Here is a table of points, one per row:
[ 0.8  0.4 -0.8  0.3  0.2 -0.5 -0.5 -0.2 -1.0 -0.1  0.6 -0.3  1.4 -0.7 -0.4 -0.5  0.6 -1.2  1.6  1.0  1.0  0.4 -0.2 -1.7]
[-0.6 -0.4 -0.3  0.7  0.3  1.2 -0.4 -0.3  0.1 -0.7  1.1  0.3 -0.1  1.4 -0.6  0.1  0.8 -0.4 -0.4  1.7  0.2  0.5  1.2  1.1]
[-0.6  0.7 -0.2 -0.5 -1.0  0.1 -1.2  0.4 -0.2 -0.1  1.4 -0.4 -0.8 -0.2  0.4 -0.3 -0.3  0.7 -0.1 -0.2  0.4 -0.5  0.5 -1.3]
[ 0.1 -1.5 -1.7  0.9 -1.9  1.2 -1.3  0.6 -0.4 -0.7  1.9  0.5 -1.8 -0.6 -0.7  2.7  0.5  0.3  0.6  0.1  0.2  1.2 -1.6  0.0]
[ 0.1 -1.1 -1.2 -0.2  1.7 -0.3 -0.3  0.2 -1.0  0.4  0.9  0.2  0.5  0.9  0.7 -0.5  0.6  0.3 -0.8  0.8  1.4  0.1 -1.3  1.6]
[ 1.8 -0.6  0.5  0.9 -0.7  0.6 -2.1  1.2  0.8  1.7  0.9 -0.7 -1.8 -0.2 -0.7  1.3  0.5 -1.7  0.2  2.4  0.9  1.3 -2.1 -0.5]
[ 0.2  0.1 -0.3  1.2 -1.2 -1.8  0.9 -0.6 -0.6 -0.6  0.4 -1.5  0.1 -0.7 -0.3  0.8 -0.7 -1.2 -0.7 -0.2 -0.8  0.5  2.3 -0.3]
[-0.3  0.8 -0.5 -0.7 -0.5 -1.3  1.4 -1.0 -1.0 -0.5 -0.5  0.6  0.8 -0.2  2.5 -1.7  4.0  1.0 -0.1 -0.8 -0.5 -0.8  0.8  0.2]
[ 1.9 -2.2  0.0  0.2 -2.2 -0.9 -0.1 -1.1 -0.5 -0.1  1.0  0.8 -0.9 -0.4  0.2  1.6 -1.2 -1.1  1.3  1.4  0.3  1.6  0.8  0.4]
[-0.3  0.5 -0.7  0.0 -1.3  0.6 -0.1 -0.7 -0.2  0.6  0.1  0.4 -0.2  0.2 -0.4  0.6 -0.1 -0.3  0.5 -1.2 -0.1 -0.3  0.2  0.0]
[ 0.9  0.4  1.0  1.9  0.4  1.0 -0.8  1.0  0.2  0.0 -1.4  0.4  0.7  0.1 -0.6 -1.8 -0.2  0.8 -1.9 -0.7  0.6 -0.8 -0.3  0.1]
[ 0.7  0.5  0.8  0.8  1.5 -1.0 -0.3 -1.2  1.0  0.8 -0.6 -1.0 -0.1 -0.9 -1.2  0.4  0.3  1.2 -0.2 -0.7  0.8 -0.4  0.2  0.0]
[-1.0 -0.2  1.1  0.6 -0.2 -0.5  0.9 -0.4  2.6 -0.2  0.2 -1.1  0.1 -0.7  0.1  0.9 -0.7  0.2 -0.2  0.3  0.4 -1.3  1.0 -1.1]
[-0.7  0.0  1.8  2.5 -0.6 -0.6  1.3 -1.4  1.3 -0.9  0.4 -1.1 -3.2 -1.0 -0.5  0.8 -1.9 -2.2  1.6 -0.8 -2.1  0.3 -0.1 -2.3]
[ 0.0  1.3  0.2 -0.7  1.9  0.1  0.5  1.3  2.2  0.7  0.2 -0.1  1.4  0.4 -0.4 -2.0 -0.4  0.6  0.9 -2.2 -0.3 -1.1  1.3  0.3]
[ 1.3  0.8 -0.5  1.3  1.9  0.8 -0.5  0.3  1.0 -0.3 -0.8  1.0  0.5 -0.3  0.2  0.5 -0.2  1.9 -0.2 -0.2  0.3  0.1  0.9 -0.5]
[-0.3  0.2  1.6 -0.2 -0.3  0.7  0.8 -1.3  1.3 -1.0 -1.4 -1.4  1.4 -0.8  0.5  0.4  0.2  0.0 -0.4 -2.1 -0.5 -0.4  0.2  1.4]
[ 0.8 -0.9 -0.7 -0.4 -0.8  0.9 -0.2 -1.5  0.5  1.0  1.8  0.7 -0.4  0.7 -0.3 -0.3 -1.2 -0.3 -0.8  0.6  0.0  0.0 -1.2 -0.9]
[ 0.4 -0.8 -1.3 -2.0  0.1  1.0 -0.5 -0.5 -1.8  0.1 -1.3 -0.1 -1.1  1.7  1.3 -0.7  1.0 -0.4 -0.2  0.3 -0.2  1.6  1.2 -0.8]
[-1.4 -1.1 -1.1 -1.9 -0.4 -1.6 -1.8 -0.4 -0.4  0.4 -0.8  0.3  0.0 -0.5  0.4  0.7  0.2 -1.1 -1.1  0.1 -0.2  0.8  0.8  0.8]
[ 0.4  2.9  0.5 -0.5  0.4 -0.8 -0.3 -0.6  0.2 -1.0 -0.6 -0.3  0.0  0.7  0.7  0.8 -0.1  0.5 -0.1 -0.4 -1.0 -0.1 -0.2  1.0]
[ 1.0 -1.5 -1.2 -0.1  0.1  1.0 -0.3  0.1 -1.1  0.0  1.1 -1.2  0.2 -1.0  1.0 -1.1 -1.2  0.8 -0.3  1.3 -1.0  0.6 -0.8  0.7]
[ 1.0  0.5  0.3 -1.1  1.1  1.7  1.6  2.5  1.0  0.2 -1.2 -0.5  0.2 -0.7 -0.8  0.1 -0.2  1.6 -1.5 -0.3 -0.4 -1.4 -0.7  0.2]
[-1.3 -0.3 -0.5  0.3  0.5  0.7 -0.9 -0.5  0.1  2.2 -1.2  0.2  0.1  0.4  0.2 -0.2  0.4  0.6  0.6  0.6  0.0 -0.9 -0.8  0.0]
[-0.7  0.4 -0.2 -0.5  1.5  0.5  0.8 -0.4 -0.9  0.1 -1.4  1.9 -0.4 -0.6  0.9  0.2  0.1  0.5  0.5  0.6  1.1  0.0  0.4  1.2]
[-0.3 -0.2  0.5 -1.5 -0.7 -0.9  0.0 -0.6 -0.9 -1.3 -0.4 -1.2 -0.7 -0.1 -1.7 -0.7  0.3  0.4  0.7  0.2  1.2 -0.8  0.2  0.5]
[-0.6  0.2  0.0  0.2 -0.1 -0.9  0.7  1.2  1.0  0.6  0.1  0.8 -0.2  0.6 -0.1 -1.1 -0.2  1.2  0.2 -0.1  0.7  0.6 -1.0  1.2]
[ 1.8 -1.3 -2.2  0.3  1.3  1.2 -0.6  2.3  0.7  1.2  1.5  1.5 -0.3  1.8 -2.9  1.4  0.5 -1.6 -1.9  0.9  0.9 -1.6 -2.4  0.2]
[-0.2  1.8 -0.8 -2.0 -0.6  0.7  0.5  0.2 -1.0  0.6 -1.9  0.8  1.7  2.2  2.0 -1.4  1.0  1.2 -1.2 -0.3  2.1 -0.3 -0.3  1.0]
[ 0.6 -1.0  0.2 -2.1  0.1 -0.2 -0.9 -0.3 -1.3  0.5  0.8  1.6  0.9  0.2 -0.1 -0.2  0.2  0.0 -0.3  1.0 -0.9  0.0 -0.5 -0.4]
[-2.0  1.0  0.9  0.2 -1.6 -2.1  1.4 -0.4  0.0 -2.0 -1.6 -1.8  2.0  0.5  1.7  0.7 -0.2  0.6  2.4 -0.4 -3.2  1.2  1.2 -1.2]
[-1.4  1.3  0.8  1.6 -0.2  0.7  0.6  1.1  2.4 -0.7  0.6  0.5 -0.4 -3.4 -1.5 -0.5 -2.3 -1.9  0.1 -0.7 -0.8  0.4  0.8 -1.3]
[-1.3  0.0  1.6  0.2  1.1 -1.3  1.8 -0.1 -0.4 -2.1  0.8 -1.4 -1.0 -0.2  0.8  1.2 -1.5 -1.1  1.0 -1.3  0.1  0.9 -0.1 -1.2]
[-0.4 -1.8 -0.3  0.0 -0.4 -1.0 -0.2 -1.1 -1.2 -1.0 -0.9  0.9  0.4  0.6 -0.3 -1.7  0.8 -0.2  1.1 -0.5 -0.1  0.8 -0.9 -0.1]
[ 0.7  0.4  1.2 -0.2  1.6  1.0 -1.2  2.8 -1.4  1.3 -0.2  1.5  0.4  0.9  0.9 -1.4  0.3  0.3 -1.0  0.5  0.3 -3.2  0.3  1.8]
[-0.8  0.7  1.5  0.4 -0.7  0.0  1.4 -0.4 -0.9  1.0  0.2 -0.6  0.7 -0.1 -1.1  0.9  0.2  0.0  0.3 -0.8 -0.9  1.3  0.4 -0.3]
There is one direction along which these points spread out most. Take the direction at right angles to it along which they spread out most. Go by this last direction. How many in every 100 of the points above lie lower along it than each point below? Round to a whole number. More than half of the points above lie lower than the first one.
[-0.7  0.4 -0.2 -0.5  1.5  0.5  0.8 -0.4 -0.9  0.1 -1.4  1.9 -0.4 -0.6  0.9  0.2  0.1  0.5  0.5  0.6  1.1  0.0  0.4  1.2] -> 17
[ 0.6 -1.0  0.2 -2.1  0.1 -0.2 -0.9 -0.3 -1.3  0.5  0.8  1.6  0.9  0.2 -0.1 -0.2  0.2  0.0 -0.3  1.0 -0.9  0.0 -0.5 -0.4] -> 69
[-0.2  1.8 -0.8 -2.0 -0.6  0.7  0.5  0.2 -1.0  0.6 -1.9  0.8  1.7  2.2  2.0 -1.4  1.0  1.2 -1.2 -0.3  2.1 -0.3 -0.3  1.0] -> 3
[ 0.1 -1.5 -1.7  0.9 -1.9  1.2 -1.3  0.6 -0.4 -0.7  1.9  0.5 -1.8 -0.6 -0.7  2.7  0.5  0.3  0.6  0.1  0.2  1.2 -1.6  0.0] -> 92
[-1.4  1.3  0.8  1.6 -0.2  0.7  0.6  1.1  2.4 -0.7  0.6  0.5 -0.4 -3.4 -1.5 -0.5 -2.3 -1.9  0.1 -0.7 -0.8  0.4  0.8 -1.3] -> 81
[-0.7  0.0  1.8  2.5 -0.6 -0.6  1.3 -1.4  1.3 -0.9  0.4 -1.1 -3.2 -1.0 -0.5  0.8 -1.9 -2.2  1.6 -0.8 -2.1  0.3 -0.1 -2.3] -> 83
[ 0.0  1.3  0.2 -0.7  1.9  0.1  0.5  1.3  2.2  0.7  0.2 -0.1  1.4  0.4 -0.4 -2.0 -0.4  0.6  0.9 -2.2 -0.3 -1.1  1.3  0.3] -> 8
[ 1.8 -0.6  0.5  0.9 -0.7  0.6 -2.1  1.2  0.8  1.7  0.9 -0.7 -1.8 -0.2 -0.7  1.3  0.5 -1.7  0.2  2.4  0.9  1.3 -2.1 -0.5] -> 97
[-1.4 -1.1 -1.1 -1.9 -0.4 -1.6 -1.8 -0.4 -0.4  0.4 -0.8  0.3  0.0 -0.5  0.4  0.7  0.2 -1.1 -1.1  0.1 -0.2  0.8  0.8  0.8] -> 56
[ 0.7  0.4  1.2 -0.2  1.6  1.0 -1.2  2.8 -1.4  1.3 -0.2  1.5  0.4  0.9  0.9 -1.4  0.3  0.3 -1.0  0.5  0.3 -3.2  0.3  1.8] -> 19
[-0.8  0.7  1.5  0.4 -0.7  0.0  1.4 -0.4 -0.9  1.0  0.2 -0.6  0.7 -0.1 -1.1  0.9  0.2  0.0  0.3 -0.8 -0.9  1.3  0.4 -0.3] -> 42
